array([[105, 116, 125, 112, 151, 152],
       [129, 127, 129, 128, 128, 128]])	127

array([[131, 140, 131, 132, 141, 141],
       [132, 103, 132, 122, 103, 105]])	103

array([[157, 134, 138, 156, 151, 138],
       [146, 122, 117, 147, 140, 122]])	122

array([[135, 107, 103, 130, 142, 110],
       [125, 121, 130, 126, 125, 132]])	121

array([[119, 151, 154, 131, 114, 124],
       [120, 149, 126, 119, 123, 121]])	149

array([[115, 101, 109, 117, 110, 115],
       [101, 156, 109, 105, 104, 102]])	156

array([[136, 141, 153, 142, 101, 143],
       [129, 131, 139, 133, 133, 134]])	131
---
[132 131 123 154 103 129 127] → 129

[158 134 104 119 143] → 134

[112 113 137 107 114] → 113

[[113 116 157 122 125]
 [141 127 135 119 126]
 [106 115 135 128 115]] → 125

[121 153 116 105 120] → 120

[104 114 139 128 130] → 128

[131 155 132 134 147] → 134

[115 146 108 140 151] → 140
---
[[121 146 143 131 124 125]
 [118 139 146 149 102 117]]	121

[[132 137 122 121]
 [115 106 134 147]
 [116 128 127 118]]	115

[[112 114 106 111 141 121 115]
 [121 146 144 115 143 149 119]]	112

[[145 131 107 119 151 128]
 [131 138 123 140 130 118]
 [113 123 146 132 108 129]]	131

[[102 126 128 105 129 150 128]
 [138 131 130 124 128 131 127]
 [157 138 136 111 127 140 125]]	138

[[155 123 144 148]
 [132 129 145 147]
 [137 123 156 153]]	132

[[131 156 132 123]
 [124 125 125 136]]	131

[[129 130 128 132 127 150 122]
 [128 129 133 137 121 120 130]
 [127 126 127 123 130 108 134]]	128
---
[[123 135 136 110]
 [102 115 113 131]] Out: 135

[[119 138 110 114 146 106]
 [124 119 100 139 132 150]] Out: 138

[[137 121 135 121 105 110]
 [130 140 138 113 114 152]] Out: 121

[[123 149 113 114 108]
 [118 121 147 119 136]] Out: 149

[[114 140 141 132]
 [133 106 113 107]] Out: 140

[[132 136 115 114 156 124]
 [134 134 118 114 153 124]] Out: 136

[[125 114 128 113 112 134 119]
 [146 142 134 126 132 151 129]] Out: 114

[[128 154 128 129 136]
 [121 123 120 120 123]] Out: 154

[[110 112 114 134 127 152]
 [116 131 142 145 134 112]] Out: 112
---
[[118 131 142 134 112 150 132]
 [134 100 130 127 136 156 138]
 [128 112 139 134 127 144 125]] | 112

[[127 112 134 119 135 138]
 [121 130  99 142 135 131]
 [121 131 132 113 126 130]] | 131

[[145 140 143 145 130 133]
 [138 142 116 135 152 116]
 [145 140 144 138 129 140]] | 140

[[129 157 131 145 126 108 130]
 [133 133 125 114 138 129 143]
 [126 113 137 136 109 125 103]] | 113

[[106 130 131 127 129]
 [103 139 136 143 125]
 [134 128 133 144 126]] | 128

[[120 125 138 120 138 129]
 [128 141 116 137 110 136]
 [145 114 143 150 135 109]] | 114
---
(115, 129, 116, 102) ans = 116
((158, 143, 145, 137), (156, 117, 132, 117)) ans = 132
(137, 106, 134, 121) ans = 134
(125, 134, 103, 110) ans = 103
(120, 133, 115, 103) ans = 115
(105, 119, 120, 142) ans = 120
(135, 153, 128, 133) ans = 128
((104, 122, 109, 122), (110, 144, 143, 124), (150, 140, 147, 111)) ans = 147
---
[[122 140 130 142 132 119 119 132]
 [122 115 124 113 124 132 124 120]
 [118 144 129 142 128 120 117 133]
 [105 128 118 124 122 123 109 123]
 [106 126 120 121 121 124 110 122]
 [130 113 135 113 125 138 131 120]] result: 119

[[114 126 125 135 146 123 128 119 138]
 [140 138 127 124 126 136 124 117 135]
 [121 123 129 127 118 143 122 124 112]
 [133 139 123 126 134 132 136 124 127]
 [131 119 131 125 124 138 134 131 136]
 [106 128 124 131 122 131 132 112 142]
 [136 136 131 129 134 126 128 121 137]
 [125 113 126 123 126 123 140 130 126]] result: 119

[[157 130 129 133 126 133]
 [154 130 129 103 126 115]
 [154 130 129 133 126 133]
 [149 130 129 133 136 133]
 [156 130 129 126 126 133]
 [154 130 129 121 126 133]] result: 126

[[117 133 122 151 138 133]
 [124 137 136 133 138 127]
 [132 140 127 130 129 131]
 [128 136 137 131 138 132]
 [134 118 133 123 126 109]
 [127 137 136 130 137 130]
 [133 140 133 131 131 130]] result: 138

[[126 135 137 130 138 100 101 116]
 [126 130 126 120 127 135 132 128]
 [110 127 139 109 128 119 120 121]
 [132 126 118 128 131 139 142 144]
 [135 128 121 136 128 135 137 135]
 [134 128 119 134 135 129 134 145]
 [133 125 127 142 125 127 132 129]] result: 101

[[125 134 140 131 142 127 130 139 137 131 136 126]
 [127 134 130 129 133 128 135 139 134 127 130 127]
 [127 134 135 126 134 128 131 142 138 131 131 134]
 [127 127 141 123 136 125 117 128 131 135 131 137]
 [126 135 121 144 130 132 154 131 126 120 131 110]
 [128 129 117 133 122 131 133 123 124 121 127 118]
 [128 127 120 130 126 129 129 122 123 125 128 122]
 [134 115 117 117 109 128 118 120 123 128 114 142]
 [127 126 142 123 134 125 116 124 128 136 131 134]] result: 136

[[118 127 118 139 137 113 121 131 113 127 126]
 [131 126 117 129 122 138 136 133 117 129 132]
 [128 125 111 131 109 122 131 145 126 121 126]
 [123 132 131 101 112 124 121 133 128 128 132]
 [134 131 112 120 122 112 120 141 138 132 129]
 [111 135 148 126 130 125 129 132 131 122 131]] result: 127

[[125 119 140 114 120 137 120 131 130 132 124]
 [150 132 132 138 132 115 129 123 142 128 136]
 [109 138 130 122 136 135 140 126 113 129 149]
 [115 135 126 118 128 132 148 126 114 123 139]
 [131 128 115 128 124 120 133 139 133 125 127]
 [135 121 126 127 123 127 129 129 139 120 122]
 [126 127 128 130 125 142 117 127 128 136 123]
 [127 120 130 129 124 142 120 123 132 130 120]] result: 132
---
[149 132 126 129 128 127 123] yields 149
[113 156 101 143 139 151] yields 113
[125 114  99 108  99 100 126] yields 125
[143 145 136 154 139 102 132] yields 143
[119 108 105 107 154 139] yields 119
[105 110 137 110 132 127] yields 105
[150 135 143 136] yields 150
[112 153 131 149] yields 112
[134 106 103 110] yields 134
[149 156 144 154 134 144] yields 149
